[[ -4  -9   6   8   3   8   7   8  -5   8   8  -3  22 -39  -3  -6]
 [  1  19   0  -2  -1   0   1 -11   3  -1  -1   3  55  42   3   1]
 [  3 -37  -9  -7  -1  -8  -9   3   5  -8  -8   5  17  51   5   4]]
->
[[  3 -37  -9  -7  -1  -8  -9   3   5  -8  -8   5  17  51   5   4]
 [  1  19   0  -2  -1   0   1 -11   3  -1  -1   3  55  42   3   1]
 [ -4  -9   6   8   3   8   7   8  -5   8   8  -3  22 -39  -3  -6]]

[[-30 -27  34  -1]
 [ 26 -19 -22  37]
 [ 37 -11 -35  43]
 [-37 -29  39  -4]
 [-60 -37  46 -21]
 [ 47  26 -45  30]
 [ 32 -15 -29  41]
 [-34 -28  37  -3]
 [-48 -31  44 -10]
 [-64 -38  41 -28]
 [ 42  51 -34   5]]
->
[[ 47  26 -45  30]
 [ 42  51 -34   5]
 [ 37 -11 -35  43]
 [ 32 -15 -29  41]
 [ 26 -19 -22  37]
 [-30 -27  34  -1]
 [-34 -28  37  -3]
 [-37 -29  39  -4]
 [-48 -31  44 -10]
 [-60 -37  46 -21]
 [-64 -38  41 -28]]

[[ -3  -2  -1 -43  51  -1   0   1  -2   0   0  -1   0  -4   0]
 [ -2  -2   4  19 -62   4   1   0  -2   2   1   3  -2  -1   3]]
->
[[ -2  -2   4  19 -62   4   1   0  -2   2   1   3  -2  -1   3]
 [ -3  -2  -1 -43  51  -1   0   1  -2   0   0  -1   0  -4   0]]

[[ 17  -8   0   2 -23  28  30  -3 -38  17 -32  16  42]
 [ 31 -46  28 -25  14  10 -12  21   6 -25 -13   9   3]]
->
[[ 31 -46  28 -25  14  10 -12  21   6 -25 -13   9   3]
 [ 17  -8   0   2 -23  28  30  -3 -38  17 -32  16  42]]

[[-35  24]
 [-39 -34]
 [-36 -13]
 [ 26  53]
 [  0 -32]
 [ 13  48]
 [-28  -8]
 [ 28   5]
 [ 11  58]
 [-25 -45]
 [-56 -15]
 [-13 -23]]
->
[[ 28   5]
 [ 26  53]
 [ 13  48]
 [ 11  58]
 [  0 -32]
 [-13 -23]
 [-25 -45]
 [-28  -8]
 [-35  24]
 [-36 -13]
 [-39 -34]
 [-56 -15]]

[[  1   0   0   0   1   0   1   0   0]
 [-52 -21   6   9  26  24 -19 -49  21]
 [ -9 -14   6   4  25  14  17  -6   2]]
->
[[  1   0   0   0   1   0   1   0   0]
 [ -9 -14   6   4  25  14  17  -6   2]
 [-52 -21   6   9  26  24 -19 -49  21]]
---
[[ 29  29 -22  16 -50  -8   4]
 [ 28  26 -18  12 -48  -8   4]
 [ 26  24 -15   8 -45  -8   5]]
->
[[ 28  26 -18  12 -48  -8   4]]

[[ -3  -3   0  -1  -1   0  43 -10 -20   0  -3 -57]
 [  1  13   1   1   0   0 -18  10   8   0   2   4]
 [  0   3   1   3   0   0  -2  -1  25   0   0 -18]]
->
[[  1  13   1   1   0   0 -18  10   8   0   2   4]]

[[ 36 -34 -17  11  11 -53  46  -8 -36  -4   1  45 -47  17  11 -38]
 [  0  56  -9 -37  60 -36   7 -21  14   5  47 -25 -53 -31 -33 -34]
 [ 12  39   4 -35  50 -32  21   2  -7 -13  12 -35 -20 -30 -21 -13]
 [ 15  46  12 -37  43 -49  44 -14   1 -31  29 -37 -17 -42 -39 -12]
 [ 30  -5   0 -10  24 -45  42   5 -31 -19  -9   4 -21  -7  -1 -17]]
->
[[  0  56  -9 -37  60 -36   7 -21  14   5  47 -25 -53 -31 -33 -34]
 [ 15  46  12 -37  43 -49  44 -14   1 -31  29 -37 -17 -42 -39 -12]]

[[-50  31]
 [  0  -1]
 [  0  -4]
 [-21 -48]
 [  9  -9]
 [ 11  10]
 [ 21 -15]
 [ 18 -11]]
->
[[  0  -1]
 [-21 -48]
 [ 11  10]
 [ 18 -11]]

[[ -3 -34  15  -5 -22  -3   5]
 [  8  23  -5 -28  10 -57 -18]
 [  0 -17 -10  23  -3   4  -9]]
->
[[  8  23  -5 -28  10 -57 -18]]

[[-11 -21   0  -2]
 [  4 -50   0  -1]
 [-16  47  -1  -4]]
->
[[  4 -50   0  -1]]

[[ 23  -8 -12  23 -19  58   1  17]
 [ 30  51  50  25 -10  58 -41 -53]
 [ 19 -22   7  14 -24  58  14   6]
 [ 50 -29 -13  46 -42  58   4  38]
 [-36  -4  35  25 -19  58 -37  -3]
 [ 16  41 -31 -29  44  58  13 -48]
 [-23  10  39  48  34  58   4 -28]
 [-44  -9  39  28 -25  58 -41   4]
 [ 54  13 -36 -60 -38  58  12  54]
 [-42 -45  11  52  24  58 -36 -49]
 [-33  17  12 -32  29  58  -5 -23]]
->
[[ 30  51  50  25 -10  58 -41 -53]
 [ 50 -29 -13  46 -42  58   4  38]
 [ 16  41 -31 -29  44  58  13 -48]
 [-44  -9  39  28 -25  58 -41   4]
 [-42 -45  11  52  24  58 -36 -49]]

[[  4  49 -23  -6  -1  23 -14  -8  -9 -34 -10]
 [ 37 -10  23 -54 -14 -11  -7  34  -1  53   3]]
->
[[ 37 -10  23 -54 -14 -11  -7  34  -1  53   3]]

[[ -3 -58  29  -4 -52  34   3 -38 -10   2]
 [-33 -14  -1 -23   5 -24  -5  -2  17  10]
 [ -8 -49  21 -29 -22  30  30 -14  -3 -12]
 [  7   7 -21   5   2  14  -1 -15   4 -39]
 [ 13 -23   5 -37  10  11  37  16 -11 -13]
 [-12 -23  14  31 -49   3 -43 -44   1  21]
 [-14  41  -3   8  21 -60 -31  21  10  46]
 [-25  -4 -15  30 -29  -7 -51 -49  18 -10]
 [-31 -11 -13  39 -36  11 -49 -56  21 -17]]
->
[[-33 -14  -1 -23   5 -24  -5  -2  17  10]
 [  7   7 -21   5   2  14  -1 -15   4 -39]
 [-12 -23  14  31 -49   3 -43 -44   1  21]
 [-25  -4 -15  30 -29  -7 -51 -49  18 -10]]
---
[[ 11 -24  48]
 [-17 -62 -15]
 [ 46 -47  24]
 [-63 -46  -6]]
->
[[ 11 -24]
 [-17 -62]]

[[-52 -21 -13  13  29]
 [-57 -20   8  17  32]]
->
[[-52 -21]
 [-57 -20]]

[[-27 -16   8 -12]
 [ 12 -21  11  28]
 [-53  -1  -3  20]
 [-13  -5  14  -4]]
->
[[-27 -16]
 [ 12 -21]]

[[ 46 -60 -17  -3]
 [-51  30 -28 -47]
 [  5  23  50   8]
 [-14  24 -53 -39]]
->
[[ 46 -60]
 [-51  30]]

[[-27  -9]
 [ 24  28]
 [ -3 -34]
 [-59   5]]
->
[[-27  -9]
 [ 24  28]]

[[ 27  59]
 [ 11  -3]
 [  3 -19]
 [ 33 -18]
 [ -2  36]]
->
[[27 59]
 [11 -3]]

[[-12  43 -43 -26  -7]
 [ -5  -7  23 -16  48]
 [-28  -7  20 -18  39]
 [-45 -38 -11  -2  40]]
->
[[-12  43]
 [ -5  -7]]
